A state moves one step at a time under one of 8 hidden systems, and each row is a state written as 20 numbers. Each run below is a few steps of one system.
noka, path 1, 10 rows:
[-1 -17 16 -9 -34 -7 9 -16 -53 -46 -17 23 23 25 3 -7 -34 11 -24 13]
[-11 19 3 -34 -28 44 -3 20 25 14 0 -17 22 2 -30 17 -21 0 49 12]
[24 -10 -35 -13 -31 -10 30 -3 -40 -24 12 -15 26 40 15 7 4 15 2 -15]
[24 -4 18 -28 10 46 -13 -6 15 -3 18 -32 4 6 -11 27 -30 49 8 -1]
[32 14 -22 4 6 -8 30 -1 17 13 32 -37 1 39 29 13 27 6 19 -26]
[35 -29 16 -9 46 7 -1 -18 0 8 21 -8 -25 6 25 -4 2 55 -17 5]
[17 9 -14 20 36 -13 -12 -8 45 26 13 -30 -34 -15 8 4 44 2 13 -7]
[11 -14 2 43 37 -29 -8 -28 7 -1 2 17 -36 -1 26 -19 16 -2 -40 7]
[-36 3 20 29 36 -7 -25 -9 38 26 -9 27 -25 -27 -6 -17 22 -19 3 28]
[-42 -13 -28 26 1 -36 -12 -3 -13 3 -24 36 -9 -17 0 -29 29 -46 -20 20]
pove, path 2, 10 rows:
[-29 -23 -13 -18 8 13 -17 2 14 20 23 -9 21 29 -1 12 -24 14 8 4]
[-37 -17 -25 -1 15 -5 -4 0 -3 23 27 -27 13 12 3 13 13 21 21 -14]
[-26 -8 -11 -8 21 15 -4 18 -18 21 19 -37 -5 -14 7 15 -11 20 -2 -34]
[-15 9 7 22 23 9 19 22 -10 27 25 -13 -5 -25 2 7 -7 10 14 -42]
[-8 10 22 15 22 -3 24 21 -31 22 2 -5 -28 -30 20 -14 5 5 0 -28]
[15 23 13 20 2 9 17 22 -18 11 -16 0 -41 -49 1 -19 5 -6 7 -4]
[22 36 24 37 -17 -5 16 1 -16 -19 -29 8 -32 -30 2 -15 0 -24 -9 -3]
[18 27 34 16 -26 4 16 -2 -5 -22 -34 37 -17 -7 0 -24 -14 -32 -11 28]
[11 16 4 1 -37 -7 7 -17 3 -27 -38 31 -1 12 -5 -23 20 -34 1 52]
[11 3 -19 -24 -43 5 -18 -23 7 -45 -34 11 17 21 -15 3 8 -26 -15 44]
noka, path 3:
[-12 15 -31 9 28 4 10 -1 23 5 8 -6 3 -15 5 9 67 -35 -12 -14]
[3 -25 4 3 33 0 -10 -11 -2 -19 2 41 4 -17 0 -4 0 -10 -60 -3]
[-31 13 14 -9 16 -10 -15 13 42 12 -6 18 18 -20 -18 9 20 -37 1 -14]
[-9 -22 -7 -17 -7 -39 -3 14 -17 -5 -13 34 15 3 7 -14 -5 -30 -31 -11]
[-21 -8 19 -23 -13 -11 -30 18 10 4 -13 9 15 -25 -32 7 -32 -3 10 -13]
[-7 9 -2 -10 -37 -33 2 21 -13 -2 -12 -10 12 19 9 2 -24 -26 7 -26]
[6 -9 27 -17 -17 4 4 17 -24 6 0 2 4 3 -4 -4 -51 26 17 -8]
[11 17 -3 -14 -25 -6 13 19 -16 10 -3 -41 -8 3 6 5 1 14 39 -16]
[45 3 2 8 -12 12 14 -4 -26 -11 4 -23 -23 3 13 -1 -23 32 0 -4]
[24 31 22 18 6 21 18 -11 16 4 8 -26 -19 1 6 5 12 21 30 6]
soz, path 4 (10 x 20):
[-69 9 49 27 36 1 3 -6 -41 3 -16 3 -30 -24 28 -16 7 -1 -30 -3]
[-21 38 10 30 5 14 4 36 17 35 -11 5 -28 -66 -27 -11 11 -31 35 -9]
[-47 32 6 30 -44 -14 1 7 -53 -31 -38 -13 -2 -33 -14 2 -8 -28 -2 -19]
[-29 27 40 -35 -30 43 -4 35 1 1 -33 18 6 -27 -25 -2 -45 -33 7 13]
[-16 7 3 -37 -54 -30 27 36 -34 3 -25 19 32 -2 -18 -17 3 -16 52 1]
[11 -19 -30 -82 -42 16 -17 23 -35 -16 -31 -27 14 -19 -23 9 -9 12 3 8]
[55 8 -21 -45 -54 19 13 6 16 -29 4 -8 48 35 -22 25 -19 -3 19 -1]
[39 -36 6 -69 -8 -4 22 -8 -21 -21 7 16 36 62 26 -2 -6 28 -15 17]
[73 -37 -30 -56 27 -7 7 -7 28 17 22 -3 3 20 10 -3 42 40 12 17]
[72 -21 -54 17 15 -19 -3 -45 12 -29 24 -31 -9 34 21 17 35 27 -33 -5]
Pag, path 5:
[-39 30 -7 -6 -6 35 33 10 -12 2 4 -14 19 9 6 9 32 -22 18 0]
[-1 -14 -12 -39 14 42 19 9 -36 -10 3 0 10 -20 1 4 13 11 -27 -3]
[14 21 4 -25 18 28 9 15 25 1 9 -16 11 -22 -11 24 28 -5 4 -24]
[24 4 19 -14 24 6 25 3 0 -12 15 5 10 15 27 7 9 -5 -34 -25]
[28 -10 24 -24 32 -10 9 11 20 23 13 13 -6 -7 8 -9 16 21 11 -4]
[44 -3 -14 10 13 -33 -1 -11 14 -1 2 -13 -24 -2 16 -2 28 3 -11 -12]
[31 -10 18 28 15 -12 -21 -16 27 -1 8 11 -19 -3 -3 -3 -30 14 -14 0]
[-11 8 20 43 1 -35 -3 -15 20 14 0 14 -16 19 12 -16 2 -9 18 13]
[-15 -27 -19 22 -3 -27 -17 -13 -22 5 -15 18 -23 -8 0 -27 -2 5 -2 29]
[-25 3 -24 27 -18 -8 -36 -10 10 -5 -17 -7 -7 -27 -34 5 -6 -12 10 12]
pove, path 6 (10 x 20):
[-9 31 24 39 -1 -21 19 -12 -1 0 0 -20 -17 24 32 -5 12 -6 12 -10]
[-3 -10 2 1 -6 28 0 4 -27 7 -13 15 -27 -9 5 -25 -35 4 -10 35]
[-12 35 -1 32 -15 9 4 -21 12 -13 -13 -9 -5 -5 -11 2 33 -13 24 22]
[-12 2 -7 1 -16 19 -2 -6 -21 -27 -16 4 1 13 11 1 -22 -28 -43 10]
[-20 6 6 -5 -8 19 8 -7 15 -7 0 36 36 4 -27 0 12 -16 18 24]
[-15 -10 -31 -33 -6 -12 1 -2 -8 -12 -9 -8 18 20 14 4 37 -22 -19 5]
[6 -19 -24 -36 -7 17 -17 9 6 -10 6 0 33 -15 -36 22 -7 8 0 -9]
[3 0 0 -15 11 -23 12 5 15 -2 25 -10 37 24 6 24 17 1 3 -44]
[16 -37 -3 -39 23 -9 6 22 -13 26 21 5 6 -2 10 -5 -11 31 0 -19]
[30 -1 -7 0 21 -16 1 6 11 23 17 -32 -17 -22 0 6 27 36 31 -24]
Lavor, path 7, 10 rows:
[32 16 13 -34 -28 -21 11 4 -5 -37 -42 25 6 -4 0 -11 24 -39 -23 10]
[47 -15 15 -42 -5 -8 10 -4 6 -18 -16 50 16 -2 -15 -18 19 4 -1 32]
[19 1 4 -26 -11 -16 -12 -31 25 -30 -23 10 17 7 -21 0 51 7 16 41]
[40 -23 -26 -16 -5 4 -21 -40 30 -27 6 3 17 30 -13 12 12 20 -9 35]
[8 0 13 -4 18 16 -12 -38 53 -8 25 -7 25 46 -1 23 14 24 11 20]
[-22 -25 -20 3 33 -1 -17 -34 24 17 31 -24 5 48 20 9 24 31 8 18]
[-13 -15 -27 30 35 3 -26 -19 29 24 41 -42 -3 9 -4 26 -1 36 14 -21]
[-23 7 -11 45 22 -2 -16 -5 20 19 32 -49 -18 24 27 25 -26 -1 -15 -41]
[-32 -7 12 35 40 -1 4 23 -3 50 34 -9 -27 5 35 -7 -42 2 -7 -37]
[-49 8 6 42 17 -25 -2 29 -22 42 0 -14 -39 -38 12 -15 -13 -11 11 -35]
tosep, path 8, 10 rows:
[40 -14 -24 -18 3 -32 10 17 -33 -6 7 -37 1 -37 -10 12 28 41 12 -52]
[56 46 5 10 3 1 1 -5 31 -32 -5 -43 -16 -20 4 34 26 -18 -29 -45]
[46 25 63 41 26 -34 40 -1 8 -2 11 29 -19 4 32 -17 4 -4 -14 -31]
[45 -7 21 8 22 -36 5 -24 -3 11 -23 10 -55 -18 19 -40 50 34 18 44]
[22 10 -40 53 -29 -18 -15 -32 -11 -40 -43 21 -30 -40 -26 -21 32 -26 -15 43]
[-13 9 46 40 -12 15 -26 -47 19 -53 -25 57 9 10 -19 -4 -36 -24 -43 47]
[-55 -25 26 -11 15 14 0 -11 17 34 -6 71 6 47 19 -44 -14 -21 5 82]
[-61 -67 -70 -38 -25 -5 -33 5 -37 25 -14 27 21 -5 -33 -27 -8 12 27 61]
[-60 -17 -64 -35 -44 38 -60 4 11 -29 -5 -27 55 4 -51 50 -43 -31 -20 -3]
[-63 -2 28 -36 7 31 0 40 29 28 48 -3 64 60 15 39 -80 -28 -16 -59]
peram, path 9 (10 x 20):
[20 -15 -12 2 -15 13 -23 -2 -16 -34 -3 1 4 -20 -21 18 -50 4 -41 -20]
[-32 16 36 -18 5 16 -1 5 36 1 15 12 43 29 -4 22 -17 -20 1 -13]
[-2 -36 -52 -37 -8 -19 14 18 -14 15 13 10 31 29 10 -7 18 -10 4 -5]
[32 -16 -27 -10 4 -15 -23 5 12 6 18 -43 -3 -26 -26 25 2 43 24 -35]
[25 20 27 28 8 -2 13 -1 11 -2 25 -32 -13 36 38 16 -39 4 -19 -44]
[-12 -25 33 -4 40 -9 29 7 3 45 31 41 3 33 32 -29 -6 19 16 13]
[13 -2 -29 2 13 -34 12 -3 -1 30 -7 -21 -31 -11 15 -23 77 14 41 18]
[47 9 0 53 2 -4 -19 -19 -18 -17 -17 -29 -69 -44 2 -8 -15 25 -20 0]
[-33 36 84 48 19 26 3 -20 19 -9 -12 33 -21 6 13 -12 -26 -22 -18 24]
[-53 -9 -15 -15 -6 0 16 -2 -17 10 -31 59 7 8 7 -45 45 -46 3 70]
peram, path 10 (10 x 20):
[-16 5 -2 -45 2 -12 -54 -12 61 -11 -8 -42 28 -6 -37 45 34 4 18 -9]
[34 -14 -55 17 -29 -10 -3 11 0 -9 20 -5 10 40 16 16 -58 -34 -40 -37]
[-37 -34 31 -13 35 -15 -21 -4 31 25 42 9 43 23 -15 19 -24 45 26 -20]
[4 -1 -53 -11 -5 -26 18 17 9 41 20 -46 -9 51 45 -1 25 -15 24 -16]
[26 -35 -9 35 25 -24 -4 1 -24 27 34 -15 -29 -27 -4 -7 -28 67 19 -30]
[-13 43 58 31 25 -1 15 -6 16 24 6 -44 -43 25 49 -1 3 8 15 -11]
[-3 -15 10 26 19 -7 41 9 -38 36 0 47 -38 0 37 -57 0 0 4 33]
[-16 20 20 14 12 -12 -8 -14 -9 3 -38 -11 -42 -56 -15 -22 67 17 35 35]
[20 37 9 37 -33 19 -4 -10 -29 -39 -52 -4 -54 -36 3 -16 -16 -34 -39 23]
[-47 19 63 8 -9 32 -7 -11 -3 -32 -31 65 20 -24 -34 -9 -23 -26 -17 37]
mot, path 11:
[35 -1 10 -14 -4 1 12 3 2 -21 20 -1 24 26 10 21 -28 2 -25 -36]
[29 2 24 -13 24 -7 18 6 32 27 27 -9 1 26 19 4 10 22 27 -14]
[47 -23 -19 -2 25 -19 0 -1 -13 9 11 -26 -34 -12 20 -4 16 36 -12 -16]
[45 2 26 16 12 7 -30 -9 22 -8 -5 -7 -35 -34 -16 7 -32 25 -15 -2]
[11 12 29 59 10 -5 2 -21 16 8 1 17 -37 17 23 -22 -24 -4 -8 23]
[-18 -30 12 11 25 -12 -2 -14 -18 21 -9 40 -25 -14 6 -41 13 21 6 48]
[-39 1 -25 24 6 13 -31 -14 -8 -6 -31 -2 -29 -54 -26 -9 30 -11 -9 33]
[-48 11 -3 28 -26 17 -19 -11 -7 -33 -26 36 15 -10 -23 0 -28 -53 -35 18]
[-79 10 13 -7 -10 -2 15 6 9 12 -2 42 47 36 0 -10 12 -46 21 21]
[-58 -19 -57 -51 -6 -14 10 26 -32 14 -4 -10 38 2 -1 2 55 -22 10 -12]
tosep, path 12, 10 rows:
[-9 6 58 24 58 -22 15 -25 -17 -23 6 7 -17 15 58 -4 25 1 -69 -29]
[31 -11 15 5 50 -4 -3 15 25 49 -9 42 -56 -64 -6 -44 31 6 14 32]
[-43 4 -18 31 -17 -56 -29 -29 -34 -42 -54 3 -13 -47 -24 -12 63 -18 -9 19]
[-12 17 42 12 -12 42 -40 -6 12 -33 -44 31 -23 -27 -17 -1 -63 -46 -62 29]
[-80 8 68 -9 -3 -15 4 10 21 34 -17 61 23 32 3 -34 -10 -29 41 45]
[-48 -51 -43 -67 -36 0 -19 25 -67 29 -36 -10 -13 3 2 -35 -22 18 21 55]
[-24 16 -55 -28 -77 34 -38 23 17 -23 -16 -31 47 -13 -69 44 -39 -31 31 -6]
[-36 19 44 -33 -25 22 22 20 -2 -11 28 -25 62 84 32 42 -72 -19 -14 -52]
[36 -22 6 -69 21 11 44 55 10 85 52 -27 6 42 35 -8 -20 49 67 -24]
[52 -3 -95 -13 -28 -43 22 13 -38 -2 21 -88 5 -14 -6 26 66 44 50 -60]
Pag, path 13 (10 x 20):
[2 17 70 9 14 -43 -31 -37 57 -16 -8 -1 13 -11 -35 14 38 40 48 6]
[3 -22 -32 -3 -4 -29 -15 -21 16 -2 -18 13 -22 62 50 -22 2 -50 -52 38]
[-17 -46 -9 12 12 -26 -36 -26 17 5 21 35 33 -18 -57 0 -1 50 38 20]
[-55 8 -28 10 -7 -27 -41 -21 15 -4 -16 -59 -14 35 26 18 15 -30 -20 -2]
[-36 -46 -27 13 7 15 -12 8 -10 18 36 37 35 8 -19 1 -60 7 -10 -7]
[-71 15 2 0 5 -24 -3 13 -16 25 3 -54 4 2 10 14 25 9 37 -33]
[4 -24 -53 -11 -2 23 8 36 -40 20 12 -14 -10 -11 14 -1 -44 -12 -34 -32]
[2 30 30 16 -2 10 17 28 -3 11 19 -25 8 -34 -21 22 -20 20 40 -57]
[21 27 21 -2 -12 7 43 30 -35 11 -9 -15 -34 12 50 -15 -21 -22 -17 -21]
[58 5 16 -2 -8 9 35 23 -19 12 -2 25 -16 -43 -19 -25 -6 25 37 4]
Lavor, path 14, 10 rows:
[-43 26 18 0 27 68 -23 2 22 4 13 -41 -1 -22 -14 40 -19 2 -14 -18]
[-53 -4 -38 33 12 12 30 7 -23 16 33 12 22 32 27 -2 -4 -39 -22 -18]
[-43 -19 19 -17 32 2 -6 27 -32 16 16 -3 17 -45 -18 12 -12 31 2 -45]
[-28 17 -41 -3 -26 -24 -4 35 -5 8 -11 -26 7 -12 -1 12 6 -55 -3 -46]
[28 -13 23 -13 -11 -23 18 31 -30 -6 8 20 14 -4 5 -3 -53 3 -18 -51]
[-7 24 42 -42 -13 -30 16 39 3 23 -30 1 -7 -7 14 -17 15 -25 28 -10]
[42 -17 -29 -5 -30 -48 13 10 -39 -2 -21 12 -18 -17 -1 -30 14 7 16 5]
[63 27 30 -15 -29 3 -8 2 15 -28 -33 -12 -22 -28 -18 5 -9 3 6 3]
[40 19 16 -3 -16 8 30 -14 7 -14 -19 27 -13 36 29 -24 11 -26 -11 45]
[16 -14 24 -11 25 15 9 -26 -3 -5 -4 30 -8 -17 -12 -21 38 43 16 53]
soz, path 15:
[-3 11 2 -19 5 8 18 10 15 -9 18 -6 36 41 25 25 -2 -34 -32 -37]
[24 -27 28 -33 40 -23 16 24 -2 18 23 26 14 -4 13 -4 -3 17 -16 -39]
[33 5 0 -18 21 -43 -6 7 17 8 3 -47 -21 -12 18 15 43 16 6 -41]
[59 15 9 31 1 -3 -8 -7 6 -18 4 -31 -38 -4 19 13 -33 7 -35 -33]
[21 25 81 29 12 -17 4 -21 27 -7 -6 17 -22 19 19 -11 -17 12 1 12]
[2 -2 18 20 10 -31 5 -1 -12 36 -23 7 -63 -13 31 -48 17 8 20 36]
[4 11 -27 52 -16 0 -34 -22 -2 -10 -29 -16 -47 -55 -34 -10 10 7 15 32]
[-43 34 0 55 -42 31 -16 -28 5 -29 -25 11 -3 14 -15 -2 -31 -43 -7 45]
[-71 -16 14 -1 -7 17 5 11 -13 23 -9 74 24 4 -16 -35 -25 -25 20 52]
[-70 -27 -62 -36 -14 -11 -14 25 -21 29 -11 1 28 -30 -39 -7 44 -11 44 15]
mot, path 16 (10 x 20):
[26 39 -4 8 27 13 33 11 28 13 7 -7 -12 -28 4 0 69 -24 12 -14]
[42 -5 10 -25 3 -21 2 -7 -18 -44 -24 15 -3 -12 12 1 15 -11 -60 -14]
[34 22 27 -11 1 -7 -9 3 69 7 -10 22 1 0 -13 -1 11 -28 14 13]
[18 -15 -23 11 -2 -59 1 -17 -3 -5 -6 10 -8 28 25 -19 31 -11 -11 7]
[13 -32 -9 -36 -1 -20 -45 -4 26 3 -16 6 1 -17 -31 1 -3 16 7 20]
[-2 7 -32 45 -19 -21 -27 -18 25 -4 4 -21 -9 12 -8 12 -14 -18 2 -5]
[-19 -33 9 -2 -1 -16 -17 -7 -2 7 12 22 17 33 1 -7 -46 17 0 11]
[-37 -11 -21 12 16 -1 -10 2 6 37 19 -23 -7 -1 -1 0 10 18 35 3]
[-19 -18 -23 8 2 10 -15 3 -41 -8 3 -23 -8 -22 -4 10 -27 15 -26 -23]
[-25 22 37 15 0 30 -1 11 10 10 9 0 5 -6 -10 11 -43 -5 7 -14]

Which system made each of these runs?
path 17, 2 rows:
[-17 8 37 -47 27 36 14 -8 -15 -24 11 -25 34 -17 -18 31 43 53 15 -13]
[42 32 -23 -14 -7 35 62 28 -19 9 17 -29 -7 14 37 5 22 -20 0 -27]

soz
path 18 (2 x 20):
[-5 -10 -26 30 35 -17 -16 -12 56 26 39 -4 14 7 -13 16 24 4 20 -17]
[-14 -46 -22 -1 32 -26 -37 -12 -5 2 16 -16 -6 11 19 12 -19 18 -49 -26]

mot
path 19 (2 x 20):
[0 10 3 38 27 -10 20 -15 8 2 9 20 -10 5 19 -12 33 -18 -15 2]
[-6 -22 -8 -2 26 -4 -24 -13 3 10 -15 9 -31 -20 5 -18 19 3 -19 32]

peram
path 20 (2 x 20):
[19 18 33 35 27 23 -8 -54 29 -31 7 -11 -11 6 -2 15 23 33 -9 21]
[-15 -11 -25 13 43 38 -15 -31 30 12 16 0 -19 24 24 -2 22 -8 -32 41]

Lavor
path 21 (2 x 20):
[26 36 72 12 1 -1 8 -36 25 -35 12 -39 10 46 21 29 -8 41 8 -18]
[31 -33 -14 12 18 29 30 -6 -3 33 36 35 -16 52 41 -33 -40 12 -10 40]

pove
path 22 (2 x 20):
[22 -11 -12 17 3 -51 -6 15 -1 16 7 -21 -32 31 52 -4 -37 -24 -42 -44]
[-21 -24 50 14 32 -49 -16 11 24 52 15 28 -11 0 3 -24 -23 28 35 -8]

peram
path 23, 2 rows:
[25 -18 -42 -28 -12 3 7 16 13 29 24 -24 9 36 9 5 -9 12 27 -3]
[26 -11 -46 10 -10 -16 5 -4 -3 -6 32 -32 22 17 -6 26 -4 20 8 -41]

tosep
path 24, 2 rows:
[3 -31 2 -41 52 0 25 8 6 21 33 27 29 16 20 -3 37 15 -9 -11]
[32 -36 -43 -28 41 -11 -11 5 4 20 14 -22 -16 -37 -5 4 47 33 -3 -13]

pove
path 25 (2 x 20):
[-29 -26 3 28 -7 -14 -35 -20 -22 -2 17 -27 7 -13 -35 15 -39 72 37 -9]
[-42 29 10 5 -10 52 4 -1 8 21 17 -58 -5 41 19 21 -27 11 34 8]

soz
path 26, 2 rows:
[-32 -13 -64 24 -12 -6 4 -7 -26 7 1 -5 2 9 4 -9 25 -16 6 17]
[-23 -8 -16 8 3 25 -36 -1 -9 4 -2 -35 -18 -38 -25 16 -24 28 3 -5]

peram
path 27, 2 rows:
[-3 -41 -64 -24 34 -12 -11 24 -14 27 17 -13 2 -50 -16 5 40 13 -4 -32]
[10 10 21 -2 29 -18 -18 22 14 0 12 -38 -3 -52 -16 36 0 15 -12 -81]

pove
path 28, 2 rows:
[31 19 -8 -18 -6 -15 22 -6 42 14 15 -21 18 36 6 7 53 9 55 5]
[53 -46 -21 -25 16 -9 -15 -33 -2 -14 5 -5 -17 26 20 -7 6 46 -25 30]

noka
path 29, 2 rows:
[-8 -14 1 36 46 1 4 -25 -3 -9 11 39 -5 -27 -2 -13 33 2 -33 13]
[-33 17 -18 34 28 -5 -8 -8 29 10 -3 6 -13 -17 4 -1 45 -47 -21 2]

soz
path 30:
[-9 27 27 -19 -23 -20 12 13 -2 5 -11 -39 -4 33 30 6 -3 -5 24 -15]
[35 -16 -15 -12 -3 -11 27 20 -25 29 10 -8 -21 5 21 -21 -6 23 26 -3]

Lavor
path 31:
[26 -27 -7 -26 -9 10 26 7 -38 -20 -16 68 9 8 12 -33 -14 -25 -48 31]
[-9 12 40 -32 0 5 -1 -5 17 -17 -25 40 32 -39 -49 -4 45 5 34 30]

Lavor
path 32 (2 x 20):
[-25 17 62 34 27 4 -5 11 46 18 16 48 12 -21 -23 0 -34 -18 8 -18]
[-40 -1 11 2 5 -63 23 12 -37 15 -23 19 -13 10 42 -37 41 -30 -2 -3]

Pag
